In the rows, 128 means zero.
Named moves (each a turn or a mirror), then the moves between two rows, first move first; the first pair answered
C:
[140 145 115 134 145 149 142 117 160 117 114] -> [123 125 126 135 132 148 144 118  96 137 158]
[123 115 121 138 138 143 143 134  80 142 156] -> [145 144 101 137 159 139 143 138 154 115 100]
[112 146 128 144 134 135 137 109 132 111 129] -> [109 144 128 137 133 136 141 109 123 109 139]
[155 135 114 154 141 119 133 122 176 103  93] -> [127 102 137 156 118 121 128 115  72 139 163]
L:
[168 108 186 156 119 119 121 115 125 125 123] -> [136 126 184 108 102  99 100 125 152 126 123]
[141 101 143 167 134 164 133  97 126 155 123] -> [ 94 123 144 102 112 136  98 110 169 156 129]
[130 110  84 174 132 164 142 154  69 132 143] -> [ 71 137  84  88 107 125 105 174 120 127 148]
X:
[ 95 132 134 100 120 110 103 135 138 133 125] -> [ 86 144 124 120 148 115 117 114 123 124 139]
[125 107 125 120  96 117  86 162 118 164  99] -> [ 97 136  98 175 157 134 123 107  84 141 126]
[107 139 100 118 138 125 114 157 135 117 124] -> [106 136 100 126 143 127 118 153 135 107 126]
[192  97 155 140 107 143 112 122 147 138  80] -> [173 124 139 180 153 153 141  78 124 125 100]
M:
[117 119 107 142 138 150 143 115  83 128 145] -> [120 112 142 118 107 128 121 111  86 139 155]
[114 122  76 143 150 157 153 162  91 140 137] -> [138 112 131 159 131 141 143 113  59 136 161]
[154 116 162 148 126 119 123 103 103 113 138] -> [139 112 149  95  96 110 102 157 140 125 128]
[121 154 136 111 152 118 110 131 140 119 110] -> [125 153 136 120 155 122 114 118 140 116 112]
Now pairs of rows:
(2 to 4 moves a pair)
[173 115 137 145 136 154 139 112 183 111  59] -> [118  90 182  89  69 124 102 113 109 152 141] : M, M, C, L
[174 138 130 158 140 113 127  96 156 111  88] -> [143 106 134 150 116 122 128 106  61 148 161] : M, M, M, C
[ 99 109  68 130 157 167 164 191 158 101 105] -> [ 65 156 156 128 151 105 127  65 140  76 156] : M, L, M, M
[113 160 157 101 144 104 102  74 136 114 145] -> [134 141 131  74 128 115  99 141 178 127 102] : X, M, M, X
[128 119 168 118 110 105 121 115 101 145 133] -> [101 162 109 126 164 117 144 114 142 118 114] : X, M, X, C
[202 102 148 161 123 116 118 141 163 143  64] -> [112 115 179 101  87  83  87 110  92 169 161] : L, X, C, M
